128 stands for zero in the data rows.
Some points:
[120 130 118 114 111 135 108 104 144  97 117 135 115 130 133 123 135 146
 126 135 216 129 129 143 186  89  85 110 145  95 117 117]
[149 125 127 133 104 132 106 126 103 124  79 100 186 192 181 157 129  91
 109 106 106 112 106 105 148 129  93 117 129 118 117 115]
[125 118 127 115 111 133 123 141  97 137 111 152 132 111 121 177 122 127
 139 129 128 135 130 118 146 146 107 147 135 142 167 146]
[114 115 107  99 130 118  94 105 127 110 110 156 136 186 144 139 128 123
  87 120 134 101 106  94 103 137 157  85 100 123 116 120]
[110 147 115 110 130 114 128 119  97 153 118 152 121 146 144 155 146 167
 148 143 127 139 127 131 128 145 128 140 109 109 137 124]
[116 137 131 120 129 136 132 144 150 114 145 129 121 127 100 160  83 125
 166 176 167 162 127 102  92 122 101 121 129 118 119 128]
[126 106 105  95 143 119 117  99 101 105 130 109  89 115 165 186 209 119
 121  98  82  78 104 140 132  98 123  99 138 138 127 134]
[216 157 158 152 143 135 133 172 128 134 131 143 138 124 149 154 118 153
 159 100 147 131 120 123 122 126 143 110 146 105 133 130]
[120 117 109  98 104 135 139 124 161 133 137 183 119 104 103 127 113  90
 102 160  95  85 108 143 147 165 146 143 103 120  98 113]
[137 150 147 143 138 144 151 155 151 131 139 140 138 133 127 135 128 121
 117 135 125 120 117 105 104 142 183  82 125 102 141 127]
[129 115 124 152 138 109  97 131 139 114 133 113 120 114 124  85 194 133
 118 131 168 139 162 152 205 153 145 161 110 110 135 108]
[134 102 119 126 165 121 134 104 128 127 184 143 166 154 142 151 106 140
 100  99 118 138 142  99  91 133 123 125 108 128 140 118]
[110 135 152  85 128 134 110 128 113 105 107 172 124 114 109 159 119 109
 142 136 133 142 197 176 145 149 135  91 167  93  87 116]
[ 98 186  93 120 108 135 115 139 111 118 159 136 132 137 145 161 155 134
 140 150 133 137 129 140 127 111 139 155 135 103 108 147]
[133 112  93 168 103 132 129  92 110 192 109 124 134 136 131 127 127 103
 172 124 174 149 142 174 118 110 125 109  98 132 137 100]
[114 141 133 101 121 128 104 110 105 179  97 108 100  96 170 135 110 106
 128 155 146 130 146 146 134 152 134 140 118 147 113 110]
[111 126  97 135  93  93 137 119  85  87 129 136 107 156 164 165 126 109
 121 111 112 116 127 101 101 102 153  98 113  86 110 157]
[143 136 154 126 128  95 189  95 113 108 166 107  94 125 135 106 112 104
 113 103 142 115  97 117 119 113 123 112 121 105 117 131]
[124 122 124 123 137 103 142 103 115 119 134 109 110 128 131 113 124 169
 128 192 148 132 174 178 117 151 121 124 137  83 106 125]
[ 97 163 127 147 147 153 125  95 101  93 116 161 171 153 170 100 106  95
 131 104 130 111  96 144  99 133 108 134  92 154 105 119]
[133 119 113 156 120 118 126 106 133 137  89 171 100 111 126 123 121 131
 117 130 141 143 138 146 162 179 152 153 129 173 117 177]
[103 129  92 113 119 126 121 130 157 138 125 115 120 159  94  93 110 107
 132 109 103 119 120 100  92 115 121 180 155 117 110 102]
[100 101 163 146 167 147 103 120  94 116 117  91 135  93 138  96 113 151
 127 126 137 142 136 101  97 114 120 146 105  89  74 181]
[135 139 136 164 202 176 166 126 128  99  87 147  91 134  99 104 127 117
 137 121  94  99 134 160 115  97 122 123 110  98 185 100]
[111  97 152 110  89 124  90 104 135 162 178 187 145 112  86  96 111 115
 102 116 115 123 123 117 146 123 150 112 145 108 134 106]
[117 114 147 121 126 139 155 148 143 129 117 166 128 108 124 113 123 120
 107 110 126 133  95 124  93  90 139 197 186 159 113  99]
[112 167 114 125 127 141 127 127 128 132 140 123 148 136 103 112 103 117
 108 126 121  97 141 111 116 106 117 131 105 100 166 100]
[ 83 120 154 184 158 125  88 166  80  93 103 118 141  87 136 124 123 140
 162 139 115 115 105  99 112 161 100 108 112 115 126 113]
[127 150 107 144  99 102 142 165 204 148 125  95  86 124 104 121 120 101
 118 133  94 114 126 113 109 141 101 120 118 126 101 129]
[126 120 121 116 101 124 120 111 147 100 127 113 130 152 172 180 178 202
 152  94  98 124 127 116 123 125 109 140 114 118 127 112]
[132 120 131 165 120 133 132 139 160 139 153 140 142 146 158 156 140 153
 126 161 131 106 156 116 113 132 118 139  93 147 145 110]
[127 116 122 135 163 141 122 135 131 119 109 104 119 107  85 112 142 119
 103 105 130  97  92 134  83 209  87  95 108 115 125 115]
[106 136 111 117 129 118 125 127 134 140 116 108 172 127 107 106 124 142
 103 130 104 128 113 112 161 108 127 132 138 127 125 133]
[133 104 115 133 133 110 119 116 135 114 123 135 137 116 163 119 132 139
 180 100 106 160 129 137 121 125 155 158 110 129 124 123]
[136 129 147 135 126 178 141 161 126 140 154 126 134 148 125 111 163 137
 120 174 115 156 142 127 134 127 156 143 106 101 147 127]
[132 131 110 121  92 239 103 106 117 136 169 107 119 127 110 119 122 129
 127 112 122 144 115 133 121 162 108 144 133 105 102 132]
[105 130 159  85  89 156 117  97 130 118 103 126 123 114 128 108 115 105
 119  95 126 124 115 113 110 112 120 125 124 158 237 222]
[106 133 138 112 102 115 126 141 113 107 117 133 109 153 119 113 109 203
 108 113 118 115 118 202 125 123 127 124 145 159 131  97]
[ 98  98 185  52 149 119 179 144 165 154 128 116 127 131  96  98 120 111
 186 100 117 152 145 118 166 140 125 119 107 127 104 128]
[ 89 137 147 172 199 189 167 147  84 121 115  98  94 143  87 117 117 135
 117 125 102 115 108 124 139 107 141 107 119 139  98 128]
[111 144  99 135 123 105 114 137 172 213 212 131 109  73 124 120 107 123
 137  91 123 109 124 116 137 114 108 114 115 123 139 117]
[137 112 110 182 102 128 150  98 122 134 110 136 121 129 122 106 128 131
 150 112 111 148 160 134 140 153 192 174 216 151 129 133]
[121 136 159 125 136 138 138 153 135 156 147 160 138 128 204 110 160 104
 107 160 113 103 110 142 113 132 115  99 155 129 121 125]
[107 123 172 193 129 167 158 150 168 161 149 126 122 125 142 122 134 119
 119 134 117 109 134 113 125 126 151 128 108 101 109 179]
[137 106 117 113 117 123 107 115 123  99 133 109  99 101 130  93 115 162
 199 205 131  88  86  87 165  95  99 113 136 136 136 129]
[114 147 100 112 102 100 171  94 111 103 130  76 218  86 135 111 132 127
 111 119 124 133 142 147 149 157 149  87 109 105 100 108]
[103 165 113 144 118 109 117 144 131 112 128 109 123 140  94 163 114 109
 100 144 114 160 124 139 153 143 162 142 156 199 177 170]
[130 104 131 127 111 108 124 123 115  98 129 120 118 134 114 105 122  87
 129 160 176 213 174 152 101 137 101 100 102 133 124  99]
[113  99  86 119 114 134 186 186 147 111  92  92  97 109 158 100  90 104
  99 146 113 165 130 132 132  99  96 113 119  93 156 107]
[132 130 136 120 153 129 122 124 130 137 132 117 122 141 143 133 107 210
 117 142 145 150 151 158 163 174 149 147 155 149 185 186]
[147 128 115 162 123 112 115  98 105 120 157 212 192 163 123  90  74 126
 100 131 119 118 133  84 168  99 107 106 129 133 118 123]
[152 166 113 114 191  99 105 141 176 146 153 156 162 168 130 113 139  90
 147 114 115 113 130 127 112 112 122 148 116 101 133 144]
[129 125 128 130 112 131 132 119 142 149 117 118 193 142 144 136 151 133
 142 144 143 112 135 156 127 125 141 122 152 139 178 170]
[115 134 144 116 110 125 108 113 195 101 125 128 138 172 139 153 137 163
 158 143 141 129 151 144 131 132 152 111 131 140  84 156]
[118 111  88 145 110 153 161 185 144 158 119 135 134 119 114 128 128 137
 131 124 106 127 119 132 127 112 106 117 140 109 118 136]
[234 196 151 144 144 136 126 120 133 122 112 103 113 128 116 113 111 125
 112 121 109 136 113 128 119 108 116 119 101 187  82 132]
[154 166 160 158 165 158 212 131 156 161 171 171 143 140 151 164 140 119
 146 152 128 141 103 112 147 167 102 131 139 123 143 133]
[108 134 126 133 103 111 138 109 114 106 148 117  94 135 131 113 127 138
 125  98 163 140  89 139 118 143 145 150 165 137 155 121]
[103  96 126 160 183 177 126  95 213  93 106 139 131 117 160 157 143 132
 127 119 116 173  91 118 135 105 127 109 122 135 134 115]
[211 168 142 128 132 180 106 135 136 123 127 112 126 116 136 132 127 117
 139 135 116 136 130 134 119 109 153 119 136 107 133 117]
[126 112 128 119 125 111 101 132 120 116 129 112 108 126 132  93 118  97
 113 160 154 157 164 184 114  90 120 124 110 152 136 153]
[124 104 105 105 128 101 108 144 168 151 177 138 161 118 115 142 110 152
 107 113 111 119 101 164  92 108 119 110 116 133 121 121]
[120 120 126 112 115 122 114 111 127 124 117  89 137 112 160  93 114  96
 116 127 104 106 115 108 127 147 145 157 192 168 144 133]
[112  90 160 117 133 117 135 139 143 202 148 140 160 203 149 139 135 127
 131 120 125 126  97 150 106 129  99 116 154 122 125 126]
[113 126 133 104  98 108 136 108 108 118 104 133 166 145 146 179 179 152
 130 151 102 116 118 101 118 115  81 174 111 110 123 110]
[193 233 191 134 101  97 103 102 115 109 109 135  97 106 120  99 121 132
 120  94 123 113 115 111 115 132 109 130 110 106 121 118]
[153  90 108 114 128  98 136 118 110 109 112 132 111 117 107 126 121 101
  99 126 114 108 126 109 111 119  96 156 144 155 154 231]
[122 129 147 119 106 131 121 120 131 122 115 117 117 121 139 133 128 130
 136 153 150 188 145 147 167 155 148 142 109 141 104 103]
[124 103 121 112 133 109 105 135 126 143 129 128 123 120 156 173 102 135
 124 133 119 155 145 110 123 101 127  97 138 117 131 107]
[109 144 118 149 126 125 153 160 123 142 157 167 137 157 148 146 154 146
 161 122 151 135 118 140 127 133 110 119 146 139 111 129]
[199 161 177 144 125 100 113 126 116 141  99 114 110 137  99 103 139 131
  91 124  96 154 103 100 127 129 107 116 127  97 142 112]
[140 159 145 132 175 126 129 173 116 130 138 118 136 105 138 140 126 118
 126 120 142 162  96 143 159 105 141 132 132 124 113 133]
[125 100 122 124 116 113 124 181 132 140 159 185 152 137 144 119 153 143
 114 109 115 128 124 121 114 120 108 129 112 143 117 123]
[123 119 133 122 117 116 123 130 118 117 131 144 137 139 104 132 238 149
 163 156 159 168 151  99 109 107 111 116 121 145 120 110]
[131 102 134 109 110 125 122 108 119 127 120 117 109 126 130 158 107 139
 103 144 120 120 144 117 133 130 150 155 106 134 123 114]
[120 123  98 117 115 128 117 107 103 107 143 120  94 121 117 108 110 110
 108  78  62 178 175 167 183 152  86  88 105 127 125 131]
[165  85 104 106 128 137  95 157 109 138 165 148 141 150 128 133 117 106
 128 122 162 123 110 150 146 120 129 139 116 113 113 146]
[123 119 114  94 158 127 108 114  94 125 160 102 107 120 122 112 125 110
 102 129  97 113 105  91 118 156 165 167 197 183 142 116]
[ 92 135 123 106 118 123 134 125 115 166 113 125 117 123 110 136 128 126
 116 108 147 125 109 103 147  82 171 132  72 124 117 118]
[116 161 101 120 142 114 114 117 129 127 110 118 137  93  93 155 146 143
 130 167 188 167 126 124 107 142 118 131 155 136 155 142]
[131 122 135 126 114 125 130 147 111 110 133 113 157 112 105 111 150 116
 134 115 128 123 143 172 144 155 164 157 148 164 175 181]
Along one direction, these points spread out more than along any other. Take the direction at right angles to it along which they spread out most. Then take the direction at right angles to both along which they spread out most. Go by this last direction. How far along it is each point below, from 0 to 99? 50 is the average, and the first point above lies past it. One standard deviation of the points above along it is 16.
[138 112 107 134 154 174 175 150 144 116  95  95 116 102  98 139 120 120
  89  73 195  85 154  91 128 108  96 124 144 124 104 118] 67
[111 107 135 151 110 105  90 161 124 102 122 102  93 157 122 127 114  87
 124  96 146  94 123 116 162 162 173 135 158 149 158  99] 41
[173 133 152 132 137 174 175 152 120 129 167 121 148 142 134 140 149 135
 132 144 138  98 192 117 127 113 125 116 123 184 123 104] 55
[118 159 165 157 157 156 167 173 154 152 141 135 129 129 145 126 110 135
 115 112 146 100 147 119 130 115 113 137 109 164 126 117] 57
[146 105 101 106 113 136 148 167 149 163  90 144 122  82 100 101 130 140
  97 108 110 114 112 117 105 127 150  91 115 114 106 133] 54
[128 137  99 113 197 108 125  99 123 139 112 131 125 124 134 119 133 130
 130 140 137 143 173 133 167 162 149 151 167 137 140 134] 50
[144  99 124 132 111 102 140 122 120  97 128 116 127 125  98 157 114 111
 120 125 139 114 117 157 149 144 145 192 109 114 115 136] 48
[137 107 106 123 109 110 127 107 105 118 119 111 118 103  76 109 137 165
 209 178 128 114  74 105  98  94 124  85 111 161 134 144] 55
[156 104 121 114 131 117 133 134 120 102 110 118 140 116 115 149 101 125
 164 140 130 111 117 164 157 171 188 177 122 113 136  79] 55
[126 116 117 110 111 117 119 106 116 119 108 128  97  91 147 106 138 152
 139 146 149 124 150  88  72 116 138 126 137 133 140  97] 54
[110 145 113 117 115 118 103 142 115 115 112 124 124 126 126 127 111 118
 183 100 126 106 190 114 124 137 126 130 136 140 138 153] 47
[142 111 106 126 132 113 115 102 105 170 104 107 102 184 133 141 152 158
 152 156 155 134 122 115 129 130 135 108 115 111 108 126] 54
[127 138 220 206 144 101  96  69 110 127 113 106 126  91  83 164 116 102
 109 125  95 101 134 154 111  83 105 124 144 107 114 114] 72
